In the data rows, 128 means zero.
A row's group is the hidden flat surface it lies on (a line, a plane or more), and each surface passes through zero. There are 4 groups. Groups are numbered from 0 in the order they first appear among the rows asked about.
Each row in order, then its group:
[ 66  94 106 166 104 106  58 123 138 172 216 111] 0
[114  20  70 181 107 106 119 173  52  81 104 194] 0
[122 169 152 149 111 129  59 118 165 173 183  69] 0
[ 93 200 166  66 122 125 213  91 201 137 137 148] 0
[229 167 194 137 168 122 140 100 174 132 130  62] 1
[161 172 196 174 147 182 166  98 192 159 139  77] 1
[ 83  90 144 177 128 217 149 124 231 155 131 160] 1
[130 193 188  93 124 129 112  92 199 186 163  70] 0
[181 170 163 145 127 214 170  83 125 116 162  69] 2
[ 65  56  81 120 106 115 135 137  92  92 130 181] 3
[157  87 106 169 131 122  36 135 114 158 161  47] 0
[248 124 127 139 171  99  95 127  76  99  85  75] 0
[163 186 188  81 133 215  98  68 184 121 136  52] 2
[ 35  91 104 148 117 134 154 169 122 155 127 213] 3
[155 179 172 114 152 137  72  91 173 169 145  38] 0
[240 203 128 154 157 136 129 124 114 123 115  44] 2
[ 52  81  95 139 106 124 175 160  75 117 118 213] 2
[ 70 102  73 139 120  36 148 174  90 156 126 184] 2
[227 190 146 119 164 141 116  96 138 119 127  37] 2
[197 175  99 148 151  84 117 160 120 173 134  87] 2
[ 68  95 166 120 105 225 169 103  96  92 160 159] 2
[111  23  96  92 127 132 102 105  71  41 148 144] 3
[ 24  58  93 143 109  87 158 153 104 119 141 204] 3
[185 114 100  74 136 139 117  80 103  59 122  58] 3
[218 186 156  87 142 147 102  98 162 143 116  26] 3
[ 72  54 125 142 115  99 177 124 105 120 138 223] 1
[ 59 114  70 130 119 187  79 132 195 149 142  83] 1
[ 55  53  97 204 130 121  58 142  66 158 171 135] 0
[137 167 146 128 169 146  99 130 118 171 135   0] 1
[ 65  58 112 107 125  51 105 165 146 159 104 181] 2
[ 71 140 148 160 149 194 121 122 183 133 133  32] 1
[ 16  70 126 184 127 155 174 149 142 117 152 179] 1
[161 141 128 140 165 132  53 106 142 148 153  45] 0
[ 53  49  84 126 126 133 147 130  62  52 128 197] 3
[ 36  74 105 142 113 110 170 144 112 115 144 203] 0
[ 84 159 177  86 108 131 106  77 203 184 185 107] 0
[ 33  72  96 146  96 118 176 115 117 117 159 210] 0
[ 33  96  87 179 109 185 125 144 174 171 128 109] 1
[ 74  57 110 121 121 108 146  94  67  49 140 173] 3
[156  92  90  94 122 113 207 135  82  65  81 186] 0
[138 124 205  52 127 169  97  95 216 124 123  72] 2
[ 90  91 102 197  92 146 188 139  53  97 148 188] 2
[103  96 192  65 129 149  95  98 220 140  96 114] 2
[152 131  83  72 108  54 129 146  18 123 119 144] 1
[113 136 108 173  91 148 175 148  47  96 138 187] 2
[ 50 134 136  84 100 119 189 120 138 134 137 218] 0
[158 102 155  93 111  84 167 147  66  77 113 223] 1
[112 115  93  67 103  66 132 152  11  99 136 156] 1
[ 22  97 102 180  96 101  86 110 114 165 179 141] 0
[213 198 169 106 137 144 113 123 137 160 105  73] 0
[153 134 169  51 148 123  86 106 209 166 109  77] 2
[ 99 205 171  81 125 136 145  99 222 172 154  88] 0
[ 95 149 122 175 141 197  96 131 191 148 109  57] 1
[204 191 136  62 129 148 182 123 147 102  78 127] 0
[ 39 139 167 111  92 122 189 126 170 121 170 197] 0
[ 65  53 156 113  98 189 148 109 123  99 156 185] 2
[ 41  49 104 128 123 109 171 127  80  90 131 199] 3
[ 54  62 103 144  98 118 168 138 101 112 135 209] 3
[ 37  82 125 167 122 125  58 108 120 167 216 110] 0
[ 96 103  81 159 154  56 143 189 104 154 113 203] 2
[255 147 112 107 148 139 146 131 104  94  86  85] 0
[215 183 133 102 148 133 171 113 134  76  65 150] 0
[ 33  82 114 158  89 117 180 161 117 123 113 198] 3
[ 79 144 154 199 108 132 173 167 155 230 132 194] 3
[133  49  93 158 135 114 146 180  57  84  95 168] 0
[ 90  44  99 115 116 119 117  98  65  83 142 178] 3
[ 41 119 134 182 109 109 163 163 164 178 139 201] 3
[108  71 136 122 110  91 193 142 107  59 114 237] 1
[ 91  54 101 119 120 140 138 122  68  64 138 162] 3
[ 52 144 129 178 114 111 165 172 152 192 119 201] 3
[163  77 109 101 134 118 110 100  82  46 127  97] 3
[200 207 174 144 144 135  94 124 197 205 121  89] 3
[ 57  95  68 102 109  91 114 187  47 129 134 137] 1
[ 43  67  96 135 116  57 153 173 109 141 113 220] 2
[ 70  60 103 176  86 169 186 114  62  75 162 195] 2
[ 29  93 105 131 104  89 170 167 109 104 127 198] 0
[118 128  66 175 116  57 163 209  50 123 132 174] 2
[194 174 129  89 157 164  86 119 159 164 133  54] 1
[ 56  88 100 125 120 119 160 161  87 116 125 200] 2
[157  62 109  65 126 141 112  75  54  31 134  70] 3
[113 158  87 128 127 215  85 117 210 156 121  77] 1
[ 75  45  95 130  99 127 150 125  92  70 136 190] 3
[212 187 148 124 138 167 130 100 130  99 137  30] 2
[ 93  42  83  99 132 106 144 130  68  52 127 156] 3
[200 147 138  94 159 139 111  83 133 116 115  27] 3
[139 133 181 102 109 239 152  78 135  65 139 106] 2
[ 71 159 136 172 108 126 157 148 185 207 116 179] 3
[178  91 134  67 143 115 115  89  67  46 130  83] 3
[207 172 128  84 150 150 109 117 156 113 108  53] 3
[130 128 207 153 146  72 163 124  42  67 163 136] 1
[ 38 116 184 214 146 164 177 134 123 119 158  99] 1
[107 220 157 166 121 120 151 178 199 217 128 137] 3
[ 46  92 167 204 119 199 180 138 131 132 157 158] 1
[133  51  98  62 143 103 116  98  52  62 126 111] 3
[158  83  96  71 141 133 100  98  88  32 133  94] 3
[ 39  77 116 128  93 125 155 137 126 114 126 214] 2
[139 209 178 177 110 133 139 151 173 214 132 143] 3
[224 162 183 132 152 142  96 100 176 150 126  72] 1
[134 128  82 194 122  43 160 186  52 150 113 173] 2
How many dimensions does each group's flat surface have? From group 0 on:
3 4 3 2
